Rotation paths and how fast each direction turns (degrees each step)
Each turn is a multiple of 5 degrees from 10 to 175, or 0.
Each row of a path follows its step; steps can be skipped.
path 1
step 12: [  7.5  -0.5 -13.3  13.3 -25.9  12.1   0.1  -3.4  28.9  -1.7  10.6   4.3
 -38.1  22.8  -2.3 -16.2  -0.8  -3.9  -6.9  -5.4  28.6   2.4  14.8   9.1
  -6.9  -1.7 -22.4  10.1  11.3 -21.3  16.2 -22.8  -7.6  -0.9   1.9  15.4
 -19.0   7.3  18.7  -5.0 -11.5  -7.4  21.0  -0.9  36.1  29.7  31.9   7.0
 -21.9 -35.8  15.5 -23.5  15.9  -1.2 -20.8   2.1  13.3  -9.4 -17.7 -21.8
  26.8 -23.6  17.3   6.3]
step 13: [  0.5   1.2  20.5   5.5 -29.7  35.8 -10.9  -4.4  -2.7  21.5   5.2   8.4
  27.7  18.1 -24.3 -11.0 -23.5   5.6 -23.3   8.7  -3.4  13.1  15.0   4.7
  -5.2   3.3  -9.9 -33.0  -3.8  18.2  20.0   4.5 -10.7 -15.2 -11.0  41.3
  40.3 -11.8  15.1  12.7   2.2 -17.0   8.1   0.6  -9.7   3.3  19.4 -23.0
   3.5 -10.8 -15.3  13.7 -20.7  -7.8   9.2  -8.5 -16.8 -12.5   9.3 -16.6
  40.4   6.4  -8.0 -16.3]
step 15: [ -4.6   4.2  30.4   5.6 -10.1  -6.2  -8.6   9.7 -40.0  -6.0  20.5   9.3
 -16.9   1.7   7.5  16.6   5.4 -10.1  -1.4 -18.8 -15.7  13.2 -11.0  10.2
  -0.1 -16.2   4.5   3.1 -21.0 -16.5  -6.7   1.8  25.8  25.4 -11.6 -13.5
 -33.5 -29.2  -3.2  -5.6  25.0  12.4   1.2 -17.3  17.1  -4.1 -13.0   4.0
  33.7  13.8 -11.9 -23.2  -6.3  -3.5  -8.0   9.6 -33.4 -25.9 -11.8 -18.2
 -12.0 -21.7  21.0  40.3]
step 16: [-29.1 -25.9  15.1  15.1   6.0 -14.9  13.2  12.1   5.9  25.3  14.4 -11.2
  28.8   1.3 -16.3   9.8  -9.5 -25.1  -7.3 -11.5   2.9   0.2  20.2  23.9
   8.1  -2.5  -5.3  12.9 -25.8  17.6  28.0  28.3   6.2  13.0  -5.2   5.8
 -39.4  26.6 -15.1 -25.5  -9.6 -22.9 -24.7 -10.9   6.6   6.8   0.3  -2.0
   9.8  16.4  36.0  -6.0  -5.6 -24.4  17.0   5.5  10.5  -9.4  -9.8  27.5
 -10.9 -15.4  -0.7 -17.2]
step 25: [-14.5  12.1  18.1  10.7   9.9   9.8  -8.3   6.8 -28.5  22.1 -18.0  24.8
   6.4 -18.4   8.0   8.5  21.8  -8.5 -15.8   5.6 -15.8   6.5 -16.7 -24.8
  -3.8 -14.7  -6.4 -16.9  18.3  10.4 -10.7  22.9  -4.5 -24.0  -3.9   8.7
  26.7  20.3 -17.6 -12.1  -6.0  -3.4  -9.8   6.6 -22.1  -3.0 -40.3  -0.2
  34.7 -18.7  -5.7  -1.6 -10.3 -32.0   8.6 -18.5  11.0 -32.5  30.2   1.0
  -7.7  31.0   2.1 -10.9]
step 28: [-11.9  -4.4   6.3  -7.4  22.6   0.7  -6.1  -2.7  -5.0  -2.2 -19.8  -2.1
  17.4 -21.4  -6.3  16.5  -3.1   2.8  -0.3  -3.8   0.1  -9.1  27.6 -10.6
  24.8  -6.2  -2.7   9.4  -6.2  29.6  21.4  29.8 -21.3 -20.3  27.5   5.4
  15.5  -7.9  13.4  20.4  -8.1 -13.1  -5.6   0.4  -6.7  -4.0  17.3  -5.4
  -7.6  28.9  11.4  27.4  27.0  20.8  11.3  30.6  40.9  28.0  -3.6  -1.5
 -22.9  -8.2 -36.6 -27.3]
step 34: [-12.6   2.5   0.2 -20.5 -16.2 -36.7 -10.9  -3.0  10.6  -1.0  25.4 -11.5
   7.1  12.0  -2.2 -21.0   0.6  -5.7  -7.4   9.3  -0.2  -2.1  16.9 -10.3
 -21.2  39.0  17.3  30.5  18.8  23.5  18.7 -14.3  14.7 -19.2  -0.7  18.8
   5.0 -34.7 -27.2  -4.4 -21.7   6.4 -37.4  29.8   0.8   1.6 -20.5 -22.5
  19.1  25.0 -10.3 -20.0  19.6   1.7  -6.8  -6.3   8.4  -8.7  18.3   5.9
   1.6  -1.2 -20.7   0.9]
step 35: [-25.4  -9.0   3.8 -32.0   3.1 -21.9  -1.4  -4.2  14.8  11.7  21.6  31.0
  -6.6  14.2 -12.7  -7.7  -9.1   7.3  -0.2  32.5  16.6  -1.3 -17.4 -20.5
  42.4   3.5   2.9  14.9  31.3   1.6 -18.5 -25.6  -6.4  -6.3  11.5  12.3
 -19.9   3.6   9.3 -13.4  21.6  -5.2  27.8  -6.2  -1.8  39.2 -14.4  -9.4
  -3.3  -2.4  14.4  -9.3 -14.0   0.0   2.4  15.5 -11.6  -5.3  -0.8  -8.7
 -12.2  13.2   2.5  48.0]
Speeds:
[ 0.9  1.6 -1.2  7.3  4.5  4.0 -7.4 -5.3 -5.0 -3.4 -3.0  7.9 -0.8 -1.1
  2.5 -0.5  6.7 -2.2 -3.4  3.2  9.4  0.1 -0.1  6.2  2.0 -4.3 -4.2 -0.9
  5.5  2.8  0.2 -7.2 11.7 -0.7 -7.4 -3.2 -0.3 -2.8  4.7  0.1 -1.9 -2.6
  5.0  4.1 -4.8  7.6 -3.0 -2.1  1.2 -7.5  0.1  6.0 -2.7  6.8 -4.3 -5.1
  9.1 -2.3  2.1  0.2 -1.3  1.5 -2.4 -7.0]  25
[-0.8  4.7 -2.5  2.8  0.7 -2.8 -3.3  3.3  0.5  1.0 -0.2 -7.2 10.5  3.0
  9.8 -3.3 -2.0  3.5  9.7  0.9 -0.3  3.6 -6.7  7.4 -6.7  5.0  7.1  1.7
  3.4  1.6 -6.4 -9.4 -2.7  1.0  8.5 -2.7  0.1 -5.2  0.3  4.9 -1.6 -1.8
 -1.4 -0.6 -3.2 -4.3  2.4 -7.0  8.9 -5.4 -2.3  1.8 -4.9 -4.4 -0.4 -1.4
  1.3 -1.2  8.4 -0.6  4.7  4.5  0.2  0.3]  90
[  0.8   4.5  -7.0   2.7  -5.3   1.8  -3.1   3.7   5.6  -2.8  -0.9   6.7
  -1.6  -6.4  -0.9  -0.1   4.0   0.8  -8.4   3.4   6.1  -2.6   2.9   0.0
  -6.4   3.3   6.3   3.4  -8.2  -1.3  -0.7   0.0  -2.5   5.3  -1.4  -2.7
   3.2 -13.0  -2.2  -0.4   1.9  -6.9   0.4  -6.7  -5.1   1.7   0.4  -7.0
   0.0   7.7  -1.7  -1.7   5.4  -2.4   8.7   4.9  -3.3  -1.0  -0.2  -2.7
  -4.6   2.8   6.0  -8.8]  175
[  4.6   8.6  -1.4   4.4   3.1   1.8   3.2   4.4   2.0   1.0  -1.9   2.3
  -2.3  -0.4  -6.8  -2.6  -0.6  -0.1   2.9  -4.2   5.2   1.6  -3.0  -1.5
   4.7  -1.7  -3.9   1.7   4.6  -0.5   0.7  -6.9   1.2   6.2  -0.6   3.1
 -11.2  -9.8  -0.4  10.1   1.7   2.2   4.3  -3.2  11.0   1.0  -5.5   7.0
  -4.1   5.6   3.8   3.3  -3.0  -2.1  -3.7   1.3  -4.8   3.2   1.6  -3.4
   4.8   7.3   7.4   6.5]  125
[ -6.1  -0.9  -2.0   3.8  -5.3   1.0   6.8  -5.2  -4.6  -2.0  -8.6  -1.5
  -0.1  -0.6  -6.0  -0.7   1.2  -2.8  -2.8   3.8  -5.2   8.0  -1.3  -2.1
   1.5   3.0  -0.4   6.2  -0.3  -1.8   3.0  -6.1   4.7   1.9  -0.7  -2.3
  -2.4   2.9  -7.5   0.2  -5.9   0.4  -7.1  -0.7  -1.1  -1.1   4.1   2.1
   8.0  -2.6   4.1  -1.5   1.2  -2.6   1.1 -11.9  -5.0   3.8  -0.8   3.4
 -14.5   9.5   3.7   1.2]  45
[-12.7   6.1  -8.5  -1.1   3.7 -11.2  -7.1  -8.6   5.1   4.2  -4.4   0.6
  -5.3  -5.2  -3.4  -4.7  -1.4  -0.1   7.1  -5.7   0.8   2.6   1.8  -1.1
  -0.9   4.4  -4.9  -3.4  -2.9  -4.7  -0.5  -2.8   2.8  -2.8  -0.3  -5.1
   8.0  -1.1  -3.1   2.1   1.5  -0.6   7.7  -1.4   2.7   0.7   2.3   5.4
   3.6  -2.0  -2.6  -7.4  -2.0   5.1  -4.4   6.5  -3.9  -3.0   1.1   0.8
  -3.5  -5.1  -0.1   1.9]  125
